In the data rows, the value 128 means zero.
Each group is a hidden curve, and its rows are points along it. There are 2 groups.
Each row in order, then its group:
[152 134 161  80  37  33 134  85 220 118 158 107  89 149 163 181] comb
[121 130 106 145  56   0 123  48 253 180 194 112 149 134 142 161] comb
[115 111 156 163 217 255 141 221  25 111  55 145 112 103  77 108] kite
[103 114  85 186 230 252 129 183  10 150  99 159 160 107  76  73] kite
[147 148 137 106 168 201  62 164  67  74  34 107  87  85 120 102] comb
[113 111 159 137 112 120 193 132 156 171 197 145 146 165 125 166] kite
[104 114 120 164 171 182 173 158  86 160 152 155 168 143 107 109] kite
[161 154 135  91 169 205  74 163  64  57  34 111  76  95 126  96] comb
[110 103 136 160 150 161 179 154 107 159 156 149 152 141 112 129] kite
[151 134 141  84  69  72 124  94 187 108 140 112  97 141 155 152] comb
[174 157 156  66 162 215  67 174  51  33  27 102  59  98 133 120] comb
[132 150  94 137 168 173  63 132  65 100  66 119 123  93 128  78] comb
[102 133  70 172  69   0 109  43 236 201 198 113 179 135 136 134] comb
[161 149 144  72 171 210  78 172  43  41  37 115  74 102 148 105] comb
[124 116 152 138 216 255 144 219  14 108  69 148 112 110  96 102] kite
[147 142 141  78  41  19 148  71 224 123 185 112 113 162 181 163] comb
[ 94  92 114 186 100  62 199  99 197 216 243 152 190 164 112 148] kite
[ 94 112  95 190 218 226 144 175  36 166 114 158 170 111  89  81] kite
[144 129 149  94  32   3 135  68 240 143 182 107 109 151 159 176] comb
[136 147  83 136 169 159  66 126  80 106  77 116 130 104 121  81] comb
[149 148 154  80  67  61 130  98 192 102 152 108  98 140 163 164] comb
[154 136 166  83 214 255 166 223   0  51  75 149  95 135 132 104] kite
[146 151 114 113 175 186  74 157  53  74  37 116 100  89 121  89] comb
[ 94 108  80 190 227 241 136 181  20 158 109 158 167 115  90  63] kite
[124 133 138 114  40   0 126  58 235 156 185 113 134 151 163 166] comb
[ 92 112 124 187 183 200 157 163  66 150 135 158 158 115 100 108] kite
[180 158 187  31 148 230  79 189  49  13  18 102  38 102 152 135] comb
[113 107 144 149 129 153 184 148 131 160 166 148 145 144 110 148] kite
[130 139 103 132 162 141  71 127 104 111  82 112 121 105 123 107] comb
[154 137 154  74  48  53 128  91 201 108 156 111  97 148 159 178] comb
[ 96 115  99 197 224 231 139 180  42 162 104 153 168 107  79  81] kite
[131 144  93 133 167 162  68 138  82 106  66 116 118  99 120  84] comb
[147 145 155  87  66  61 124  95 191 104 142 106  99 142 156 162] comb
[110 106 121 159 153 165 172 152 101 160 159 151 152 137  99 118] kite
[143 125 171 104 207 255 160 227   0  69  69 143  91 122 106 113] kite
[105 100 147 154  92  76 206 112 188 184 224 145 163 171 133 168] kite
[ 92 114 104 177 206 205 146 161  48 160 125 153 169 124  99  96] kite
[143 133 133 110 100  92 103 115 159 110 117 111 102 119 136 134] comb
[146 140 124 104 103 103  99 109 142 110 114 112 106 117 142 134] comb
[ 74  94  95 201 111  59 186  83 183 235 236 156 209 160 112 135] kite
[160 140 126  93 173 207  68 165  56  68  39 111  86  94 129  86] comb
[ 88  96 114 193  95  63 198 101 199 218 229 150 190 156 106 160] kite
[145 145 131  97  92  93 103 107 153  98 123 111 104 126 149 138] comb
[ 73  94  70 218 120  53 188  83 185 242 241 153 228 164 110 127] kite
[111 112 126 150 230 255 135 206   3 113  70 151 134 109 107  80] kite
[143 148 124  95 190 198  65 158  48  66  46 109  94 100 135  87] comb
[126 148 119 113 135 130  79 119 108 104  89 109 117 104 136 119] comb
[101 109  95 194 211 204 156 171  56 161 123 160 172 120  83  80] kite
[119 110 146 139 113 128 204 137 146 157 189 148 144 153 123 155] kite
[165 155 166  67 162 215  74 178  50  39  24 109  60  97 139 118] comb
[ 91  96 126 185  93  66 208 106 201 210 224 152 177 163 109 161] kite
[166 155 154  69 157 217  82 171  60  39  35 110  70  96 136 111] comb
[149 152 124 103 169 205  63 163  54  69  44 111  89  92 129  94] comb
[134 135 127 130 126 128  71 121 135 119  81 112 108 104 116 118] comb
[142 141 110 121 180 188  60 154  64  89  38 111 105  87 120  84] comb
[100 105 137 170  98  69 204 105 190 202 223 150 176 167 127 164] kite
[133 136 104 120 145 131  74 120 104 113  91 112 110  99 126 101] comb
[110 100 133 158  93  80 216 116 189 192 222 147 169 170 124 163] kite
[131 142  99 140 175 168  66 146  69  93  56 117 119  93 123  80] comb
[175 150 184  50 148 218  89 187  72  24  22 104  38  94 135 130] comb
[113 103 161 136  99 114 207 135 164 159 195 148 141 169 130 166] kite
[102 110 122 178 176 187 162 157  87 160 137 151 165 133  92 117] kite
[147 146 114 110 110 109  90 110 137 116 103 115 106 110 130 125] comb
[151 134 165  75  56  52 126  98 198 108 151 108  92 144 161 167] comb
[148 140 164  74  41  38 133  92 208 110 155 107  92 144 160 185] comb
[144 148 136  94  91  92 111 109 143 102 121 110 102 119 156 148] comb
[105 117 128 158  99  72 203  94 184 194 228 157 189 181 120 163] kite
[102 113 116 175 172 185 170 165  81 155 143 156 165 140 106 114] kite
[ 70  91  65 231 121  42 182  79 191 251 239 161 226 154  91 123] kite
[160 147 138  80 174 211  76 167  50  49  37 106  80  97 135 104] comb
[153 135 151  87  68  66 122 101 189 108 138 105  90 130 153 163] comb
[103 111  86 195 214 226 141 174  38 161 114 155 157 110  79  81] kite
[103 120 109 174 240 255 136 195   5 131  80 156 162 116  91  74] kite
[ 66  93  60 238 120  45 179  80 185 255 239 161 235 152  99 120] kite
[130 142 107 124 163 146  67 119  93 107  77 115 134 110 129  99] comb
[124 137 108 146 166 196  80 174  72  83  28 132 126  80 115  80] comb
[155 143 161  71  41  48 128  90 204 104 150 115  97 146 158 192] comb
[152 132 163  89  23  11 133  79 243 132 170 106 101 144 155 185] comb
[130 137 110 128 159 141  78 124 107 113  88 109 123 107 131  97] comb
[132 146  91 125 155 142  80 120  96 110  86 120 122 105 119 100] comb
[106 109 158 143  94  86 210 118 182 181 216 146 160 166 131 166] kite
[113 131  88 153  59   0 119  40 240 184 202 115 170 143 152 140] comb
[135 150  83 136 179 167  62 134  77  95  62 119 124  99 115  75] comb
[118 108 156 141  88  93 215 120 181 173 210 149 153 167 131 172] kite
[148 134 144  96  41   6 138  55 244 140 186 109 118 155 161 175] comb
[111 119 117 155 236 255 138 204   0 119  81 153 142 112  97  74] kite
[129 131 120 116  48   0 130  45 245 164 187 114 143 154 158 160] comb
[143 146 114 113 127 112  93 120 120 103 104 111 114 113 140 121] comb
[127 123 142 116 221 255 146 215   0  87  75 159 120 124 113  92] kite
[ 91 110  99 182 243 254 143 187  14 142  98 157 163 106  95  72] kite
[153 136 177  77  46  39 127  96 222 114 139 109  86 137 151 186] comb
[104 108 119 183 176 184 162 163  91 167 132 154 160 126  86 111] kite
[146 157 113 122 176 196  59 152  56  84  48 116 107  88 123  87] comb
[112 106 137 139 128 139 188 143 127 151 176 155 145 155 119 144] kite
[118 134 109 132  45   0 123  51 245 175 199 115 158 152 152 151] comb
[100 110 106 190 208 197 151 165  65 161 131 152 171 128  92  90] kite
[138 138 101 126 173 182  58 145  72  95  53 118 111  91 115  80] comb
[151 141 150  92  88  98 100 119 149 100 118 113 105 129 151 132] comb
[145 135 154  87  31  17 133  78 235 128 172 105 106 146 163 182] comb
[127 132 119 127  47   0 129  56 242 160 190 112 145 144 152 164] comb
[141 142  89 130 186 167  65 132  81  93  65 118 126 107 125  75] comb
[149 139 165  75  35  35 137  83 215 112 162 114 102 149 165 183] comb
[152 131 146  94  37   8 133  70 233 131 182 105 116 152 165 173] comb
[102 113  99 183 233 255 137 193  16 147  96 159 159 106  82  75] kite
[129 119 181 120 203 255 153 230  21  88  55 151  93 112  95 124] kite
[157 141 153  75  38  29 140  83 218 129 163 103 103 166 155 183] comb
[115 102 141 132 123 138 203 143 134 161 200 154 151 164 124 148] kite
[ 96 105 108 200 219 237 131 182  45 161  94 148 158 106  69  83] kite
[106 122  76 181  50   0 117  38 248 209 199 115 163 134 123 137] comb
[110 106 154 143  93  90 219 119 183 174 218 149 156 169 129 166] kite
[135 143 152  92  67  85 115 115 158  98 122 115 105 125 160 163] comb
[128 133 117 124 143 133  69 124 108 111  85 116 114 104 133 107] comb
[111 119 120 171 243 255 147 208  12 118  85 149 145 106  89  73] kite
[114 112 140 151 137 149 187 147 122 160 172 154 151 151 109 145] kite
[176 155 176  50 156 220  86 178  55  22  28 112  48 103 147 122] comb
[135 143 100 139 161 154  69 133  98 112  69 115 120  98 115  91] comb
[156 140 157  75  41  31 139  80 216 110 157 112 100 152 163 179] comb
[133 130 167 107 213 255 162 231   0  68  61 163 118 127 116 104] kite
[176 154 181  43 150 223  85 187  44  17  22 111  48 108 147 120] comb
[126 126 130 118  41   0 128  57 237 159 185 114 135 145 154 162] comb
[144 142 117 122 134 109  99 120 127 105  97 109 107 105 128 116] comb
[132 131 149 110  29   0 133  63 245 143 181 115 121 144 157 183] comb
[183 150 197  32 138 225  85 193  59  11  16  97  23 102 145 138] comb
[120 125 102 144  49   0 114  43 244 185 193 107 146 129 148 150] comb
[132 146 125 120 138 125  79 114 120 104  92 119 121 111 131 117] comb
[ 96 116  88 187 226 251 135 182   5 152 100 158 170 111  85  66] kite
[146 145 149  97  68  75 118 109 172 117 130 101  99 120 149 150] comb
[134 147 113 123 177 185  65 152  63  86  46 119 114  93 119  83] comb
[143 136 123 111 115 110  97 114 145 100 105 118 112 117 137 118] comb
[110 113 108 166 237 255 135 193  14 137  91 150 146 114  89  73] kite
[137 128 125 107  45   6 135  58 229 146 193 114 137 156 169 161] comb
[118 104 158 140  97 108 209 128 173 162 205 155 145 168 130 171] kite
[116 111 161 134 102 105 211 133 168 168 203 146 151 166 131 179] kite
[145 134 139  91  82  83 110 103 166 112 133 113  97 130 156 143] comb
[113 103 172 138 106 114 202 137 171 161 188 149 148 160 124 171] kite
[139 131 165  83  42  28 134  81 223 114 165 114 112 153 173 179] comb
[111 109 158 139 123 143 194 146 129 154 173 155 149 154 122 155] kite
[109 105 153 152  90  80 205 122 191 182 225 136 156 165 128 175] kite
[137 130 130 105  42   0 140  60 241 148 191 109 128 154 163 165] comb
[153 137 163  76  57  53 128  95 192 114 146 107  89 142 155 171] comb
[117 133  74 164  59   0 112  34 239 188 200 122 172 139 134 145] comb
[123 123 138 147 225 255 145 215   1  97  71 151 132 113 101  94] kite
[ 98 120 109 173 237 255 130 196   2 134  86 153 156 105  93  76] kite
[139 146 108 109 185 198  62 155  57  80  46 105 106  91 133  73] comb
[152 130 164  77  37  22 135  78 228 121 173 110 102 152 162 182] comb
[ 91 110 102 185 217 219 142 164  52 164 122 159 172 117  85  91] kite
[143 129 139  97  35   5 130  61 241 144 183 112 117 161 164 169] comb
[155 151 142  86 180 201  71 159  65  51  36 115  91 109 131  98] comb
[109 124  87 162  54   0 117  38 231 187 192 122 167 137 132 140] comb
[116 107 156 132  95  93 211 125 166 170 211 153 154 173 130 173] kite
[ 81  94  84 211 105  53 199  82 200 240 228 157 214 151 111 131] kite
[175 154 156  60 157 225  79 177  46  23  27 109  52 107 146 115] comb
[ 93 103 103 202 109  48 203  92 199 219 236 157 197 159  98 151] kite
[109 109 133 153 150 158 178 152 108 159 163 153 153 145 113 132] kite
[134 147 108 127 177 179  57 144  62  95  52 121 118  96 118  85] comb
[132 141 150  84  76  98  91 112 141 105 118 116 107 123 151 160] comb
[122 127 102 133  46   0 119  46 243 175 193 113 149 144 147 150] comb
[142 137 124 113 107 106 102 115 148 105 109 106 106 110 135 130] comb
[133 140  91 131 172 171  63 139  75 101  65 116 118  98 128  76] comb
[ 97 120  64 182  71   0 109  32 253 213 202 120 187 135 131 130] comb
[157 144 160  71  38  26 136  74 214 108 160 108  92 151 168 190] comb
[150 140 158  71  44  48 127  83 200 105 164 118 105 153 174 174] comb
[146 114  83 125 195 183  72 141  64  60  34 138  98  92 114  73] comb
[133 140  99 134 162 151  79 129  96 106  73 114 127 102 120  88] comb
